array([[-11, -59,  23, -61, -58,   2, -47,  50, -19],
       [  6,  64, -60, -56, -53,  53,  59, -61,  68],
       [ 59, -26, -45,  50,  34, -19, -38,  68, -15],
       [-19, -65,  50,  63,  62, -63, -71, -36, -63],
       [-26,   2, -55,  46,  46,  30, -22,  -5, -22],
       [ 23,  44,  40, -55, -50,  44,  36, -45,  36],
       [-58,  -4,  51,  -6,  41, -10, -42, -29, -46],
       [ 55, -36,  19, -27, -39, -34, -27,  37, -45]])
|
array([[-58,  -4,  51,  -6,  41, -10, -42, -29, -46],
       [-19, -65,  50,  63,  62, -63, -71, -36, -63],
       [ 23,  44,  40, -55, -50,  44,  36, -45,  36],
       [-11, -59,  23, -61, -58,   2, -47,  50, -19],
       [ 55, -36,  19, -27, -39, -34, -27,  37, -45],
       [ 59, -26, -45,  50,  34, -19, -38,  68, -15],
       [-26,   2, -55,  46,  46,  30, -22,  -5, -22],
       [  6,  64, -60, -56, -53,  53,  59, -61,  68]])

array([[-15,  47, -36, -28,   8, -38,  11,  26,  39],
       [-16, -64,  40,   4, -30,  41, -21, -23, -57],
       [  4,  32, -34, -25,  39, -29,  14,  34,  29],
       [-14, -28,  -1,  -4,  17,  25, -20,   2, -37]])
|
array([[-16, -64,  40,   4, -30,  41, -21, -23, -57],
       [-14, -28,  -1,  -4,  17,  25, -20,   2, -37],
       [  4,  32, -34, -25,  39, -29,  14,  34,  29],
       [-15,  47, -36, -28,   8, -38,  11,  26,  39]])

array([[ 29, -26,  16,   3,  11,  80, -12,  73,  72, -11],
       [ -9, -52,  57, -62, -49, -18,  13, -16, -28, -79],
       [ 76, -23,  42, -29,  10, -22,  29, -26, -34, -40]])
|
array([[ -9, -52,  57, -62, -49, -18,  13, -16, -28, -79],
       [ 76, -23,  42, -29,  10, -22,  29, -26, -34, -40],
       [ 29, -26,  16,   3,  11,  80, -12,  73,  72, -11]])

array([[-58, -71,  37,  50, -74,  40, -58, -54, -72, -70, -60,  50, -75],
       [ 61,  76, -61, -48,  74, -64,  60,  57,  71,  73,  62, -49,  74],
       [-61, -60,  45,  34, -54,  41, -60, -61, -77, -55, -59,  37, -77]])
|
array([[-61, -60,  45,  34, -54,  41, -60, -61, -77, -55, -59,  37, -77],
       [-58, -71,  37,  50, -74,  40, -58, -54, -72, -70, -60,  50, -75],
       [ 61,  76, -61, -48,  74, -64,  60,  57,  71,  73,  62, -49,  74]])

array([[  9,  11,   7,   9,   0,  13,  -5,  -4,  14],
       [  6,  10,  -1,  -1,   4,   3,  -5,   0,   0],
       [-16, -30,  26,  60,  39,  28, -22,  52,  63],
       [  2, -40, -15,  74,  22, -17, -17,  62,  74],
       [-11, -24,  22,  63,  38,  19, -20,  52,  71]])
|
array([[-16, -30,  26,  60,  39,  28, -22,  52,  63],
       [-11, -24,  22,  63,  38,  19, -20,  52,  71],
       [  9,  11,   7,   9,   0,  13,  -5,  -4,  14],
       [  6,  10,  -1,  -1,   4,   3,  -5,   0,   0],
       [  2, -40, -15,  74,  22, -17, -17,  62,  74]])

array([[-42, -62,  -6, -22, -44,  57, -68, -43, -50, -42,  67, -37,  65,
        -36, -35, -40],
       [ 41,  46, -31,  32, -54, -11,  43,  44, -21, -55, -53,  -9, -68,
        -28, -53,  38],
       [-33, -57, -13, -11, -61,  74, -66, -35, -59, -58,  73, -46,  63,
        -51, -50, -33],
       [ -9, -36,  29,  11, -38,  60, -46, -15, -67, -37,  77,  -1,  80,
          4, -42, -10]])
|
array([[ -9, -36,  29,  11, -38,  60, -46, -15, -67, -37,  77,  -1,  80,
          4, -42, -10],
       [-42, -62,  -6, -22, -44,  57, -68, -43, -50, -42,  67, -37,  65,
        -36, -35, -40],
       [-33, -57, -13, -11, -61,  74, -66, -35, -59, -58,  73, -46,  63,
        -51, -50, -33],
       [ 41,  46, -31,  32, -54, -11,  43,  44, -21, -55, -53,  -9, -68,
        -28, -53,  38]])

array([[-15, -16,  13,  -4, -18,   5,  14,   3,   6],
       [ 26,  15, -56,   0,  51,  -7, -12,  30, -18],
       [-64,  -9,  24, -17, -18,   1,   1,   8, -10],
       [ 55, -17, -30,  49, -13,  26,  41, -29,  44],
       [  0,   6, -31,  26, -19,  25,  57, -28,  30],
       [ -5,   7, -10,  24, -14,  16,  42, -13,  27],
       [-16, -20,  16, -39,  10, -18, -38,  33, -32],
       [-10,   2,  44,  -8, -29,   1, -19, -30,  -2]])
|
array([[-10,   2,  44,  -8, -29,   1, -19, -30,  -2],
       [-64,  -9,  24, -17, -18,   1,   1,   8, -10],
       [-16, -20,  16, -39,  10, -18, -38,  33, -32],
       [-15, -16,  13,  -4, -18,   5,  14,   3,   6],
       [ -5,   7, -10,  24, -14,  16,  42, -13,  27],
       [ 55, -17, -30,  49, -13,  26,  41, -29,  44],
       [  0,   6, -31,  26, -19,  25,  57, -28,  30],
       [ 26,  15, -56,   0,  51,  -7, -12,  30, -18]])
